Each row has a name. Each piece below is followed by the name of the row it came from, unless a question asks for something else. Each question is about the rows just above it.

Kabat: [ 12.1  46.1  85.7  64.9 -75.3]
ran: [ 39.4  -5.6 -79.9  70.3 -21.2]
Setu: [ 64.9  12.1  85.7  46.0 -75.3]
pon: [-85.4  86.6 -40.0  72.6  78.7]
Bemo: [ -4.6  -5.6 -79.9  70.3 -21.2]
neve: [-80.8  -3.9 -81.9 -59.8  68.1]
forit: [-80.8  -3.9 -59.8  68.2 -81.9]
funi: [ 46.0  64.9  12.1  85.8 -75.3]
Put [-75.3  12.1  46.0  64.9  85.7] back in order: which row is it? : Setu
[-75.3  64.9  85.7  46.1  12.1] is which row reordered? : Kabat
Put [ -3.9 -59.8  68.2 -81.9 -80.8] back in order: which row is it? : forit
Put [ 78.7  72.6 -40.0  86.6 -85.4] back in order: which row is it? : pon
Which row holds these entries in another order? [-21.2  70.3 -79.9  -5.6  -4.6] : Bemo
[-80.8 -81.9  -3.9  68.1 -59.8] is which row reordered? : neve

Pego: [ 54.0  21.3  64.4  29.0 -53.1  53.9 -31.9 -12.9 -24.0  41.1  41.0   9.2
  -4.5 -35.0 -43.1  42.2 -12.6 -31.1 -20.1  11.0  -1.9  21.7 -67.3]
Sase: [ 41.0  34.5  30.9 -13.1  49.4  29.5  26.3 -32.3   7.8 -24.3  27.3 -51.2
  31.4   7.0 -37.2  -0.1  20.7 -15.1   4.1  14.1  50.2  15.9  16.7]
punu: [ 29.5  14.1 -37.2   0.0  34.5  26.3 -24.3  30.9   4.0  16.7 -13.1  49.4
  20.7  41.0  31.4   7.8 -51.2  15.9 -15.1  50.2  27.3 -32.3   7.0]
tok: [ 49.4  41.0 -13.1 -24.3  15.9 -51.2 -15.1  20.7  26.3 -32.3   4.0  16.7
 -37.2   7.0  31.4  29.5  27.3  30.9  50.2   7.8  34.5  14.1  -0.1]
Rekof: [ 50.2   4.1 -15.1  31.4  14.1  41.0 -32.3  16.7 -13.1  -0.1  29.5   7.0
  30.9  20.7  34.5  27.3  26.3 -24.3 -51.2 -37.2   7.8  49.4  15.9]
dida: [  5.1   5.8  10.1 -53.8  10.5 -29.1  21.5  11.5   7.1   6.9  20.4  29.3
  19.4  33.4 -33.6  21.2 -46.4  38.9  -0.7  28.9 -21.5   5.0 -54.5]
Put [-54.5   5.0 -21.5  28.9  -0.7  38.9 -46.4  21.2 -33.6  33.4  19.4  29.3
  20.4   6.9   7.1  11.5  21.5 -29.1  10.5 -53.8  10.1   5.8   5.1] back in order: which row is it? : dida
Put [-53.8  10.5 -29.1  21.5  11.5   7.1   6.9  20.4  29.3  19.4  33.4 -33.6
  21.2 -46.4  38.9  -0.7  28.9 -21.5   5.0 -54.5   5.1   5.8  10.1] back in order: which row is it? : dida
[ 16.7 -37.2   7.0  31.4  29.5  27.3  30.9  50.2   7.8  34.5  14.1  -0.1
  49.4  41.0 -13.1 -24.3  15.9 -51.2 -15.1  20.7  26.3 -32.3   4.0] is which row reordered? : tok
Put [-54.5 -53.8 -46.4 -33.6 -29.1 -21.5  -0.7   5.0   5.1   5.8   6.9   7.1
  10.1  10.5  11.5  19.4  20.4  21.2  21.5  28.9  29.3  33.4  38.9] back in order: which row is it? : dida
Which row holds these entries in another order? [ -0.1  14.1  34.5   7.8  50.2  30.9  27.3  29.5  31.4   7.0 -37.2  16.7
   4.0 -32.3  26.3  20.7 -15.1 -51.2  15.9 -24.3 -13.1  41.0  49.4] : tok
Put [  4.0  16.7 -13.1  49.4  20.7  41.0  31.4   7.8 -51.2  15.9 -15.1  50.2
  27.3 -32.3   7.0  29.5  14.1 -37.2   0.0  34.5  26.3 -24.3  30.9] back in order: which row is it? : punu

